[[ 55  54  42 -43]
 [ -2  49  32  -3]
 [ 35 -23 -21  -6]
 [-70 -38 -31   8]
 [ 39 -76 -71  75]
 [ 16 -34 -38  26]
 [-51  16  39  20]
 [ 68 -32 -35  57]
 [ 40 -30 -26  26]
 [-26 -58 -60  41]
 [  9 -37 -42  40]]
->
[[-43  -3  -6   8  75  26  20  57  26  41  40]
 [ 42  32 -21 -31 -71 -38  39 -35 -26 -60 -42]
 [ 54  49 -23 -38 -76 -34  16 -32 -30 -58 -37]
 [ 55  -2  35 -70  39  16 -51  68  40 -26   9]]

[[ 18  -5 -61  36  28 -45  40  -1]
 [  3 -16 -22  27  16 -51  30 -25]
 [-34 -50 -13  20  37  -3 -63  60]
 [ -6   1 -25  43 -19 -18 -23  42]]
->
[[ -1 -25  60  42]
 [ 40  30 -63 -23]
 [-45 -51  -3 -18]
 [ 28  16  37 -19]
 [ 36  27  20  43]
 [-61 -22 -13 -25]
 [ -5 -16 -50   1]
 [ 18   3 -34  -6]]

[[ -2  24  -9 -43  10  48  64]
 [-32 -19  60  20 -43 -12  26]
 [ 27  20  36 -25  36  22  51]
 [ 30  47  48  -3  39  67  15]]
->
[[ 64  26  51  15]
 [ 48 -12  22  67]
 [ 10 -43  36  39]
 [-43  20 -25  -3]
 [ -9  60  36  48]
 [ 24 -19  20  47]
 [ -2 -32  27  30]]

[[  5 -58]
 [-14  56]
 [-51  46]
 [ 51 -60]
 [-22 -37]]
->
[[-58  56  46 -60 -37]
 [  5 -14 -51  51 -22]]

[[  0 -45 -24   9]
 [-24  45 -22 -49]
 [-49  29 -21  -7]
 [ 54 -22  30  23]
 [-34  36 -59 -62]
 [ 23 -69  56  47]
 [ 40 -18  18 -30]
 [-40 -31  27  42]
 [-17  54 -38 -20]]
->
[[  9 -49  -7  23 -62  47 -30  42 -20]
 [-24 -22 -21  30 -59  56  18  27 -38]
 [-45  45  29 -22  36 -69 -18 -31  54]
 [  0 -24 -49  54 -34  23  40 -40 -17]]

[[ 18  54  64  62 -80  69  71  53]
 [-10 -71 -57 -69 -55  61  55  14]
 [  4  17  21  16 -15  20  17  11]]
->
[[ 53  14  11]
 [ 71  55  17]
 [ 69  61  20]
 [-80 -55 -15]
 [ 62 -69  16]
 [ 64 -57  21]
 [ 54 -71  17]
 [ 18 -10   4]]

[[ 55 -30  10 -26 -20  43]
 [  7  11 -30   8  17  50]
 [-10 -69 -10 -10 -32 -16]
 [ 62 -18  27 -25 -16  39]
 [-32  13 -55  19  25  27]
 [  0 -41 -13  -6 -19   4]
 [ 22 -19   4 -13 -13  23]
 [  7 -35  -5 -10 -19   3]
 [ -1 -71  -6 -14 -35 -13]]
->
[[ 43  50 -16  39  27   4  23   3 -13]
 [-20  17 -32 -16  25 -19 -13 -19 -35]
 [-26   8 -10 -25  19  -6 -13 -10 -14]
 [ 10 -30 -10  27 -55 -13   4  -5  -6]
 [-30  11 -69 -18  13 -41 -19 -35 -71]
 [ 55   7 -10  62 -32   0  22   7  -1]]

[[-20   4  -7   0  16 -17]
 [-21 -51  -4 -63   7  -8]
 [-21   0 -25 -12   5   0]
 [-23  11 -11  14  11 -27]
 [-21 -51  -4 -61   6 -10]
 [ -1 -15  -8 -47  12  14]]
->
[[-17  -8   0 -27 -10  14]
 [ 16   7   5  11   6  12]
 [  0 -63 -12  14 -61 -47]
 [ -7  -4 -25 -11  -4  -8]
 [  4 -51   0  11 -51 -15]
 [-20 -21 -21 -23 -21  -1]]
